(in the rows, 128 means zero)
Where one turn sends some rows of the set: a few examples, then the rows asked:
q_132: [112 144 120 118 120 101 144 125 104 147 124 101 100 104 161 113 114 158
 117]
q_794: [158 131 130 145 152 119 116 130 129 135 150 159 177 139 110 106 141  99
 132]
q_465: [123 144 117 150 152 129 138 124 171 138 171 129  99 132 135 108 148 136
 102]
q_690: [120 135 125 129 116 129 125 134 178 111 139 102 111 125 125 188 113 155
 141]
q_624: [152 161 123 116 186 138 137 121 110 103 111 138 108 132 106 119 148 116
 155]
q_818: [140 124 122 165 122  73 144 142 144 116 165 124 143 113 134 151 138 132
 106]
q_118: [123 147 132  98 139 158 142 164  91 149 125 174 135 139 115 149 131 112
 138]
q_680: [167 156 118 114 142 118 127 134 105 115  93 146 151 117 111 156 148 122
 172]
q_872: [124 136 120 134 117  84 116 119 176 123 164 146 153 142 121 131 103 147
 120]
q_61: [132 114 100  98 143 102 115 160 108 156 133 122 136 131 139 173 105 128
 118]
q_53: [120 142 126 142 125 117 133 122 175 144 177 122 110 124 154 125 134 143
  98]
q_545: [130 128 140 128 114 176 142 155 102 162 110 135 119 105 144 152 154 115
 130]
q_211: [179 130 116 123 159  87 137 114 109 120 154 109 127 145 143 117 114 123
 131]
q_412: [132 142 135 110 110 169 125  99 145 127  89 132 121 125 130  99 115 152
 159]
q_263: [126 160 130 105 139 151 145 162 101 153 138 177 134 153 111 151 132 116
 141]
q_365: [116 119 154 128 128 116 101 105 121 140 146 112 115 145 124 129  68 123
 125]
q_127: [145 167 123 132 188 134 134 119 122 109 118 132  96 137  97 124 149 118
 150]
q_96: [132 129 124 121  93 149 188 149 108 118 103 139 132 133 132 111 121 160
 143]
q_435: [115 154 116 124 122  90 120 133 161 126 155 168 158 148 103 141 107 146
 135]
q_187: [137 125 130 172 106  93 172 153 125 115 159 127 137 113 133 146 143 136
 115]
q_69: [118  97 144 139 146 168 127 128 121 100  95 121 112 133  94 127 104 115
 136]
q_870: [129 131 132 112 101 155 179 138 102 110  95 138 125 123 135 106 121 154
 147]
q_131: [123 145 123 129 117 102 122 137 170 124 155 107 120 113 142 188 125 149
 126]
q_710: [114  96 136 150 139 160 133 134 133 101  91 112 109 135  90 133 104 128
 135]
q_189: [152 142 113 120 111 109 141 161 116 123 110 133 176 101 131 166 147 138
 155]
q_685: [111 125 142 143 106 168 132 145 137 143 114  96 116  87 149 146 143 134
 126]
q_57: [148 105 138 157 152 146 116 118 117 128 113 151 143 136  98  96 132  94
 129]
q_915: [128 153 144 126 138 156 100  89 170 127 128 118 126 129 123  96 118 136
 149]

q_118 -> q_624
q_365 -> q_132
Where do these go?
q_131 -> q_818
q_690 -> q_187
q_915 -> q_685
q_680 -> q_57
q_96 -> q_263

Where one turn sends some rows of the set: a few examples, then the rows asked:
q_361: [156 139  98  83 164 176 154 113 129 131 158  99  98]
q_704: [109 113  69  92 124 136 127 123 136  81 133  99 118]
q_713: [127 111 126  98 103 166 146  82 110 133 126  82 115]
q_188: [146 112  94 145  99 126 172 116  95 119 156 131 138]
q_612: [117 112 127 106 112 175 124  71 104 126 127 110 122]
q_451: [103 129  74  81 110 147 125 122 135  86 141 109 120]
q_328: [137 108 120 111 119 188 168  92 111 159 132  97 105]
q_22: [130 142  83  90 120 139 160 103 133 156 118 108  73]
q_637: [175 123  81  96 147 194 138 128 118 134 150 104 109]
q_349: [140 114  49 132  89 184 157 127 115 133 114 142 112]
q_108: [120 148  64 144 147 177 144  99 141 116 188 114 138]
q_135: [134 135  56 128 149 176 137 102 163 139 179 128 138]
q_403: [120 117  69 113 130 129 177  74 158 108 120 149 114]
q_701: [124 146  66 148 136 164 148 110 151 137 173  98 156]
q_597: [137 101 115 110 115 162 139  88 102 135 107  79 115]
q_719: [122 140  72 165 134 174 134  98 128 116 174 117 153]
q_253: [181 131  72  96 137 189 138 115 118 130 155  97 101]
q_816: [113 131  48 123 121 134 178  75 148  92 136 132 103]
q_468: [116 135 104 148 166 178 147 120 126 113 116 115 151]
q_128: [142 166  89 112 142 144 158  96 134 147  97 115  91]
q_320: [143 102  51 147 100 167 149 134 108 133 112 129 112]
q_629: [127  89  96 129  90 135 145 100  93 122 158 131 127]
q_809: [176 125  79 103 153 177 125 118 111 130 141  86 110]
q_790: [114 138  70 143 123 187 146 103 146 130 181 136 145]
q_42: [123  99 120  95 101 166 147  93 113 140 115  91 113]
q_620: [118 132  43 129 131 144 157  78 154  77 139 122 121]
q_387: [167 129  64  91 138 191 113 103 121 118 157 119 101]
q_408: [126 133  58 144 115 193 119 101 157 127 160 105 139]
q_385: [170 106  89 103 137 196 135 108 108 136 149  86 118]
q_669: [131 112  76 156  93 133 159  95  98 103 144 145 124]
q_485: [125 111  95 155  96 149 168  94  92 119 163 139 126]
q_294: [116 147 111 135 157 186 155 117 121 111 117 133 149]
q_117: [114 132  60 113 130 154 177  83 160  85 143 149 119]
q_914: [129 118  54 118 125 136 188  83 157  89 126 114 125]
q_767: [136 156  78 116 136 153 141  84 127 142  92 145  89]
q_443: [132  95 108 131 100 143 150 101 105 132 170 144 139]
q_931: [134 159  85 100 149 142 150 110 142 146  96 118  93]
q_723: [142 133  54 146 152 188 134 110 142 140 171 120 141]
q_14: [128 129 113 142  96 125 130 112 100 111 149 139 127]
q_566: [118 116  92 134  89 140 164 104 107 114 162 160 125]
q_144: [120 114 111 104 106 142 144  85 110 148 102  91 106]
q_313: [145 126  67 126 137 156 171  82 149  75 110 142 112]
q_494: [155 158  72 100 165 145 146 108 135 136 109 111  93]
q_638: [113 130  68 115 148 128 169  75 155  96 114 133 113]
q_13: [143 151  76 111 146 138 140 101 129 144  90  98  93]

q_387 -> q_767
q_704 -> q_320
Where do these go?
q_701 -> q_914
q_408 -> q_313
q_135 -> q_403
q_629 -> q_723
q_144 -> q_385
q_809 -> q_13
q_485 -> q_108
q_22 -> q_328
q_637 -> q_931
q_790 -> q_117
q_294 -> q_451
q_128 -> q_713
q_620 -> q_669

